In the rows, zero is written as 128.
One turn moves every row onto another: examples first, then more rows asked
Q67: [131 143 109 142 109 143 113 121 109 125  93 141 104 122 131 128 177 141
 125 151 108 111 108 154 130 149 136]
Q370: [139 126 138 122 113 134  73 140 150 104 134 102 129 123 164  98 133 125
 121 142 130 152 154 143 129 119 150]
Q814: [160 118 109 148 140 149 120 132 112 123 138 121 154 107 125  93 139 134
 136 151 142 118 137 131 122 164 163]
Q443: [135 138 102 113 117 147 104 117 108 115 125 117 141 134 158  99 157 115
 121 159 138 123 143 121  95 145 141]
Q970: [ 94 113 147 114 160  99 131 132 141 141 148 146 121 120 148 123 119 133
 128 137 113 105 110 161 153 110 113]
Q406: [133 134 111 151 146 159 145 111  92 128  93 169 136 140 122 150 160 119
 118 129 104 135 131 159 123 159 142]
Q773: [170 121 144 137 130  89 108 147 104 105 142 122 120 134 104 148 138 105
 133 131 131 115  87 152  92 141 140]
Q182: [160 109 159 163 170 147 100 114 106  94 116 104 137 138 139 114 116 110
 118 149 136 157 114 139 129 156 135]
Q841: [142 137 143 162 126 149  72 129 112 117 120 110 105 167 155 138 124 126
 123 143 113 131 133 112  95 110 126]
Q108: [128 146 181 145 149 145 132 165 149 147 151 136 131 165 121 147 141 119
 100 123 119 118 102 169 133 131 125]
Q606: [105 131 147 151 143 107 132 109 162 107 128 140  99 115 144 117 106 149
 113 114  97 113 135 116 143 123 126]
Q366: [111 123 124 113 134 123  99 128 127  89 122 134 145 147 142 160 132 117
 120 122 124 184 159 148  96 108 132]
Q479: [117 131 150 119 155 102 145 105 140 104 102 143 110 122 138 124  96 111
 111  98  93 126 159 121 131 138 129]
Q27: [132 121 136 135 142 113 130 120  96  85 124 127 135 169 158 142 144  87
 130 132 122 117 148 142  63 134 136]
Q90: [123  97 161 137 174 118 126 159 134 120 163 141 110 151 124 144 129  84
 117 121 109 139 116 150 147 149 113]
Q977: [112 114 153  86 160 112 131 135 122 144 116 149 128 128 139 137 107  98
 122 110 107 109 139 158 147 116 105]
Q714: [129 133 116 134 137 169  90 123 108 131 112 130 161 133 106 132 113 138
 118 147 136 151 135 108  99 146 138]
Q835: [118 149 166 155 156 108 149 148 140  83  93  95 130 156 123 112 125 156
 100 132 123 139 110 139 125 134 140]
Q820: [115 122 173 148 132 144 131 154 169 128 169 139 116 160 140 137 116 126
 122 110 112 106 118 128 129 121 126]
Q161: [113 145 179 151 149 143 165 147 153 107 127 119 150 170 147 117 134 145
 104 125 131 111 117 160 124 123 136]
Q7: [124 134 131 145 131 163 125 132  88 137  93 166 165 160 113 116 126 124
  96 123 122 113 125 142 114 144 150]
Q801: [121 114 148 125 154 136 100 134 141 104 123 128 171 122 117 141  96 128
 125 133 137 183 146 152 116 137 159]
Q826: [132 138 165 129 170 117 135 166 130 138 134 127 111 151 126 146 161  79
 108 134 105 124 130 179 128 163 128]
Q718: [137 134  95 112 132 128 109 117  90 109 126 139 146 139 111 150 150 117
 115 139 138 161 112 128  91 136 124]
Q246: [113 126 121 127 124 144 121 118  93 100  69 148 149 133 109 130 152 125
  99 140 126 126 104 149 119 156 125]
Q101: [110 150 149 128 158 112 127 164 130 126  91 110  90 152 128 159 152 107
 126 143  91 127 156 156 106 148 126]
Q149: [129 143 158 141 142 122 122 163 131  90  66  89 101 147 124 128 138 129
 106 125 103 123 148 136 129 139 116]
Q734: [104 125 172 130 149 121 176 127 158  87 131 125 140 158 145 123 100 128
 128 111 125 124 124 129 111 133 147]
Q377: [143 117 140 131 125 130 117 153 158 118 152 121 146 105 148 117 131 136
 155 134 131 122 161 166 119 131 179]
Q736: [139 126  99 140 145 150 138 131 103 127 131 148 163 127 104 162 137 151
 150 134 134 133 134 137  94 138 145]
Q739: [120 119 156 104 145 134 122 156 131 108  80  98  96 147 141 147 109 118
 144 118 102 129 149 130 138 122 103]
Q728: [108 144 120 134 111 127 117 133 103 127  96 140 141 141 131  91 146 141
 109 159 126  96 104 144 107 143 159]
Q898: [172 123  95 127 108 145 120 138 103 115 141 130 135 120 132 127 175 127
 137 128 138 108 128 139 117 131 127]
Q382: [144 109 133 129 130 130 110 156 134 107 137 149 155 123 102 178 122 126
 138  97 124 157 152 159 112 117 141]
Q656: [150 146 116 162 132 140 123 132  98 155 122 156 122 140 124 102 152 132
 113 139 108 114 112 149 132 151 171]
Q405: [100 100 153 143 163 121 139 115 147 103 134 153 134 119 137 125 110 132
 105 113 115 119 126 142 161 123 101]
Q186: [101 115 141 114 173 102 135 155 131 127 129 116  89 148 158 145 137 102
 154 150  97 132 144 153 125 137 122]
Q348: [155 117 118 122 115  93 106 152 133  91 158 122 121 120 149 122 162 111
 132 120 124 142 147 163 119 119 151]
Q539: [136 129 165 118 143  97 136 145 143  87 103  91 105 135 125 108  97 131
 126 119 118 138 103 122 138 135 140]
Q719: [128 126 152 151 162 142 134 116 129 122 125 110 141 129 152 142 122 146
 170 173 133 124 114 161  96 142 162]
Q437: [164 110 163 138 123 170 121 145 124 115 114 124 145 130 127 167 126 122
 155 120 135  88 124 158 106 131 123]
Q608: [127 140 147  95 146  83 121 130 132 143 115 135  92 119 135 120 101 109
 122 112  93 115 136 134 136 126 134]

Q437 turns into Q719
Q161 turns into Q835
Now these:
Q479 turns into Q608
Q246 turns into Q67
Q539 turns into Q739
Q714 turns into Q443
Q801 turns into Q370

